In the data rows, zero lies at 4.5, halfway between 4 and 5.
Some points:
4|6|5|3|6|5|2|4|4|3|4|6|4|3|4|4|5|5|7|3|1|7|8|1|6|7|7|4|7|2|1|7|7|3|4|4|4|5|4|6|5|5|6|5|5|6|5|4|5|2|4|3|3|4|4|3
5|3|5|7|7|5|7|4|8|2|7|6|5|3|3|3|6|9|2|4|4|3|5|7|4|8|5|7|3|3|3|4|4|4|3|3|3|5|5|3|3|4|3|4|4|2|3|5|3|4|5|4|5|4|5|6
9|7|6|1|8|4|5|4|3|4|7|2|5|3|5|3|1|4|4|6|5|5|3|7|3|6|4|3|5|4|4|4|2|4|4|3|6|4|6|3|5|3|6|4|7|7|5|3|6|4|6|2|5|5|6|4
5|2|3|3|6|6|6|4|6|6|9|7|2|9|4|8|1|3|4|3|5|6|5|2|3|6|2|2|3|5|4|6|5|3|5|5|4|7|4|4|5|5|3|4|4|6|3|3|4|4|5|5|6|5|3|4
5|4|2|3|3|3|8|6|4|4|5|4|5|3|3|4|6|4|3|4|4|4|5|3|6|4|5|4|4|3|5|4|4|2|5|4|6|6|2|2|4|7|4|9|8|6|7|6|4|4|6|7|2|3|6|5
5|6|3|4|5|8|7|2|4|7|2|3|4|6|5|5|6|7|3|3|2|2|3|6|4|6|6|5|5|6|5|2|3|5|6|8|4|6|0|7|5|4|4|5|4|4|4|3|5|4|3|3|2|6|4|2
3|7|5|9|9|4|9|9|5|6|5|7|5|5|3|5|2|1|5|4|6|5|3|4|6|4|5|5|5|4|5|4|4|4|5|3|3|3|3|4|3|3|4|3|4|4|4|3|4|3|3|3|3|3|4|3
7|6|4|4|6|0|4|5|8|5|2|4|4|5|6|3|4|3|5|4|4|3|6|3|5|4|3|6|5|2|6|3|4|2|4|6|5|4|4|5|5|5|4|2|3|3|4|4|2|6|8|6|5|9|4|5
3|3|3|4|4|4|3|3|5|4|4|3|5|2|4|4|6|2|5|6|6|9|3|7|4|7|5|6|3|3|7|4|7|4|7|7|5|3|4|4|4|5|4|5|3|4|3|4|4|5|4|4|4|5|4|4
5|3|5|5|5|3|5|3|4|5|3|4|4|5|4|4|7|3|3|5|4|5|3|4|4|4|5|4|6|3|5|7|3|7|3|4|1|4|4|6|3|3|3|4|3|9|4|4|6|3|4|8|5|6|8|8
2|6|6|5|6|4|2|3|8|9|3|3|1|4|5|5|4|4|6|3|3|4|4|4|4|4|5|5|3|4|3|4|4|4|4|4|3|5|4|3|3|4|8|5|6|3|6|5|6|5|5|5|6|2|9|6
5|5|5|3|3|5|8|6|3|4|5|8|1|4|9|7|9|5|6|6|4|7|5|4|4|3|4|4|5|5|4|3|2|4|2|3|3|4|3|3|3|4|3|3|4|3|3|4|4|6|4|4|4|3|4|5
3|3|5|5|1|3|7|5|2|4|3|3|6|5|4|4|2|5|5|4|4|6|4|5|5|5|3|5|4|3|3|7|2|4|6|3|1|5|2|7|7|4|5|5|6|3|5|5|5|6|7|6|9|5|5|4
4|4|3|4|4|4|7|4|4|6|2|3|5|5|8|3|3|4|4|6|4|4|1|4|7|6|3|6|5|6|1|6|9|5|2|3|6|6|6|5|6|5|2|5|3|4|4|4|5|5|4|4|3|4|5|4
6|7|4|4|3|8|5|4|4|4|7|3|4|3|4|6|3|4|5|3|4|4|4|3|5|3|5|4|4|4|4|3|5|4|5|5|3|2|9|7|4|2|3|6|5|3|6|7|2|6|1|6|6|7|7|7
5|4|3|3|6|3|3|5|3|4|4|6|4|3|4|5|5|6|6|6|8|3|2|6|3|2|5|4|5|5|4|9|3|0|8|6|6|6|6|7|1|4|4|5|3|3|4|4|5|5|5|4|4|3|5|4
4|5|5|7|7|7|3|2|8|1|4|3|4|5|7|4|3|4|4|5|4|4|2|4|6|3|4|4|3|4|5|6|3|3|5|5|3|5|5|5|6|7|4|5|7|7|6|5|6|7|3|5|3|3|1|4
3|5|5|4|4|4|4|3|4|3|5|6|4|3|3|4|2|1|5|5|0|4|7|7|8|5|3|4|6|7|9|5|5|7|7|3|5|9|6|4|3|3|5|4|4|4|3|3|3|5|4|4|4|4|4|5
6|7|6|6|3|3|4|1|3|1|4|7|4|9|3|5|4|4|3|3|4|4|4|4|3|4|5|5|4|4|5|4|7|4|4|4|6|2|3|6|4|5|5|5|7|5|3|6|4|7|7|2|5|3|6|6
5|8|9|4|2|7|3|8|3|2|3|4|6|4|4|3|2|6|5|4|5|5|4|3|4|5|3|4|4|6|5|4|5|4|5|6|3|5|3|1|2|6|1|5|4|4|4|4|6|5|4|6|5|7|7|6
5|5|4|3|5|9|5|6|4|3|1|4|6|5|4|4|8|3|6|4|5|4|3|2|2|6|3|5|1|4|6|4|3|5|5|2|6|7|6|6|4|4|7|3|6|5|6|5|2|2|6|4|5|4|4|6
4|4|5|2|4|5|4|5|3|5|3|5|3|7|4|6|5|7|4|1|7|4|5|8|9|4|2|4|3|2|4|6|4|7|5|5|6|2|6|4|5|5|6|4|5|5|4|4|3|4|3|4|3|5|4|4
2|2|1|7|7|5|4|6|2|5|1|5|5|3|5|4|3|5|5|3|4|4|6|3|2|4|3|2|4|5|4|4|2|5|4|4|7|5|6|4|8|4|4|5|4|6|3|9|7|8|4|3|4|6|6|5
3|6|4|6|4|4|2|3|3|9|9|5|9|9|9|1|7|5|4|4|4|5|4|4|5|5|4|4|4|4|4|4|3|4|5|3|4|5|4|3|3|3|4|4|4|4|4|4|4|3|3|4|4|4|4|4
3|5|4|5|5|3|3|2|4|3|4|5|4|4|5|4|3|4|4|5|7|5|4|5|5|4|9|1|3|6|4|4|3|9|2|8|6|8|5|5|5|8|3|5|6|3|4|4|2|3|4|4|6|4|4|4
6|4|3|4|4|4|4|7|7|6|4|3|4|8|1|2|6|3|9|3|2|5|5|9|2|4|5|4|6|5|3|5|4|6|4|5|4|4|6|4|5|6|1|4|4|4|5|5|4|4|4|4|4|3|3|4
7|1|4|4|6|5|3|5|5|2|5|3|4|6|4|3|5|5|5|3|5|5|4|6|7|2|6|3|4|6|4|1|7|4|4|2|6|6|2|4|2|4|7|5|2|5|6|7|8|4|4|6|9|7|4|4
6|4|5|3|5|5|5|3|9|5|4|5|9|2|5|9|4|4|6|4|5|4|5|4|4|4|5|3|5|3|4|4|4|5|3|4|4|3|3|4|4|4|4|4|3|4|3|4|4|5|4|4|3|3|5|4
4|4|4|4|3|4|4|5|4|6|3|3|5|5|3|6|4|9|2|3|5|8|3|3|3|2|5|5|9|5|8|4|7|3|3|5|3|6|7|4|5|4|6|3|6|5|5|3|3|4|4|4|4|4|3|4
4|5|6|6|5|2|3|6|4|3|5|4|3|4|8|6|3|6|3|6|4|5|7|8|0|3|1|5|4|5|5|4|6|6|5|5|5|3|3|6|5|5|4|6|6|5|6|5|3|0|3|5|5|4|5|4
9|5|7|9|3|6|4|3|3|9|3|7|3|1|3|5|6|4|2|3|5|5|5|5|4|4|4|3|4|5|4|4|5|4|5|3|5|4|4|4|6|4|4|4|4|4|5|4|5|3|5|5|5|3|2|4
4|4|2|3|2|6|3|5|5|4|4|9|5|4|4|3|3|3|3|5|3|4|3|6|5|4|4|5|5|4|4|4|5|4|3|7|3|4|5|4|6|3|5|3|6|4|9|4|7|5|6|5|5|6|6|3
5|4|4|5|3|3|3|8|3|3|4|1|4|8|5|9|7|2|1|7|3|3|5|4|5|6|8|4|5|4|4|4|4|4|7|4|2|4|7|3|5|4|5|5|4|4|5|4|6|4|5|4|5|5|4|3
4|5|3|7|4|5|3|4|4|5|5|4|4|5|0|6|5|9|8|9|5|5|5|3|8|4|4|5|3|4|4|2|4|5|2|3|5|4|3|5|4|4|4|4|4|5|4|4|4|5|4|4|4|5|4|4
4|3|6|3|7|2|2|7|2|6|8|5|5|3|3|5|4|5|5|3|4|4|3|3|3|5|3|6|3|5|4|2|4|7|3|4|3|4|5|8|6|9|6|7|4|4|5|4|5|8|5|6|2|4|3|5
1|6|3|5|4|9|6|4|4|6|9|2|3|2|4|4|5|3|3|4|4|3|4|5|4|2|3|3|6|3|3|5|6|5|5|4|5|2|4|4|4|8|5|2|3|6|5|5|5|5|8|5|6|6|3|6
2|4|6|3|5|3|5|3|2|5|3|4|6|3|2|5|8|3|6|4|6|4|7|6|6|5|5|6|2|9|4|5|5|0|2|6|3|3|5|4|6|4|4|3|6|5|4|5|4|4|4|5|5|6|4|5
3|5|7|4|1|2|6|6|9|5|6|5|3|3|3|3|7|4|3|4|5|4|3|3|4|4|3|3|4|5|3|3|4|4|5|4|7|5|7|7|5|5|6|7|5|5|3|4|7|4|4|2|5|6|4|3
5|1|5|4|5|3|5|3|4|3|6|4|4|3|5|3|6|5|8|5|4|2|3|0|5|4|3|8|6|5|5|7|5|8|8|9|5|4|3|1|7|4|6|4|5|4|3|4|4|4|3|4|5|3|4|4
4|5|3|3|3|5|3|4|5|4|5|3|4|4|4|4|2|5|1|4|6|7|7|3|5|5|8|9|6|8|4|6|2|6|6|3|8|4|3|6|4|3|3|3|3|4|5|5|5|5|5|4|3|3|4|5
4|4|3|4|3|4|3|3|5|4|4|4|3|4|6|4|4|4|7|4|9|1|8|6|4|9|4|3|7|5|8|3|6|5|5|2|1|4|4|5|4|5|4|4|5|4|5|4|5|5|4|4|4|4|4|4
4|2|7|4|3|7|7|6|4|6|5|4|4|5|6|2|2|4|4|7|5|3|9|5|3|4|8|5|3|2|7|5|6|3|2|7|4|4|5|5|5|4|7|5|3|5|3|4|4|5|4|4|3|3|3|4
There is one direction along which these points spread out most. Take the direction at right angles to it along which they spread out most. Go by this last direction. Where along it does each point below lie, from 0 to 99? The average is 50, and the first point in the table lies past the average. One standard deviation of the points above along it is 16.
4|6|5|3|6|5|2|4|4|3|4|6|4|3|4|4|5|5|7|3|1|7|8|1|6|7|7|4|7|2|1|7|7|3|4|4|4|5|4|6|5|5|6|5|5|6|5|4|5|2|4|3|3|4|4|3 ~ 59
5|3|5|5|5|3|5|3|4|5|3|4|4|5|4|4|7|3|3|5|4|5|3|4|4|4|5|4|6|3|5|7|3|7|3|4|1|4|4|6|3|3|3|4|3|9|4|4|6|3|4|8|5|6|8|8 ~ 43
5|5|5|3|3|5|8|6|3|4|5|8|1|4|9|7|9|5|6|6|4|7|5|4|4|3|4|4|5|5|4|3|2|4|2|3|3|4|3|3|3|4|3|3|4|3|3|4|4|6|4|4|4|3|4|5 ~ 12
2|6|6|5|6|4|2|3|8|9|3|3|1|4|5|5|4|4|6|3|3|4|4|4|4|4|5|5|3|4|3|4|4|4|4|4|3|5|4|3|3|4|8|5|6|3|6|5|6|5|5|5|6|2|9|6 ~ 41
6|7|4|4|3|8|5|4|4|4|7|3|4|3|4|6|3|4|5|3|4|4|4|3|5|3|5|4|4|4|4|3|5|4|5|5|3|2|9|7|4|2|3|6|5|3|6|7|2|6|1|6|6|7|7|7 ~ 43
4|4|3|4|3|4|3|3|5|4|4|4|3|4|6|4|4|4|7|4|9|1|8|6|4|9|4|3|7|5|8|3|6|5|5|2|1|4|4|5|4|5|4|4|5|4|5|4|5|5|4|4|4|4|4|4 ~ 58
4|2|7|4|3|7|7|6|4|6|5|4|4|5|6|2|2|4|4|7|5|3|9|5|3|4|8|5|3|2|7|5|6|3|2|7|4|4|5|5|5|4|7|5|3|5|3|4|4|5|4|4|3|3|3|4 ~ 48
4|3|6|3|7|2|2|7|2|6|8|5|5|3|3|5|4|5|5|3|4|4|3|3|3|5|3|6|3|5|4|2|4|7|3|4|3|4|5|8|6|9|6|7|4|4|5|4|5|8|5|6|2|4|3|5 ~ 60
2|4|6|3|5|3|5|3|2|5|3|4|6|3|2|5|8|3|6|4|6|4|7|6|6|5|5|6|2|9|4|5|5|0|2|6|3|3|5|4|6|4|4|3|6|5|4|5|4|4|4|5|5|6|4|5 ~ 58
2|2|1|7|7|5|4|6|2|5|1|5|5|3|5|4|3|5|5|3|4|4|6|3|2|4|3|2|4|5|4|4|2|5|4|4|7|5|6|4|8|4|4|5|4|6|3|9|7|8|4|3|4|6|6|5 ~ 69
5|4|3|3|6|3|3|5|3|4|4|6|4|3|4|5|5|6|6|6|8|3|2|6|3|2|5|4|5|5|4|9|3|0|8|6|6|6|6|7|1|4|4|5|3|3|4|4|5|5|5|4|4|3|5|4 ~ 65
7|6|4|4|6|0|4|5|8|5|2|4|4|5|6|3|4|3|5|4|4|3|6|3|5|4|3|6|5|2|6|3|4|2|4|6|5|4|4|5|5|5|4|2|3|3|4|4|2|6|8|6|5|9|4|5 ~ 49
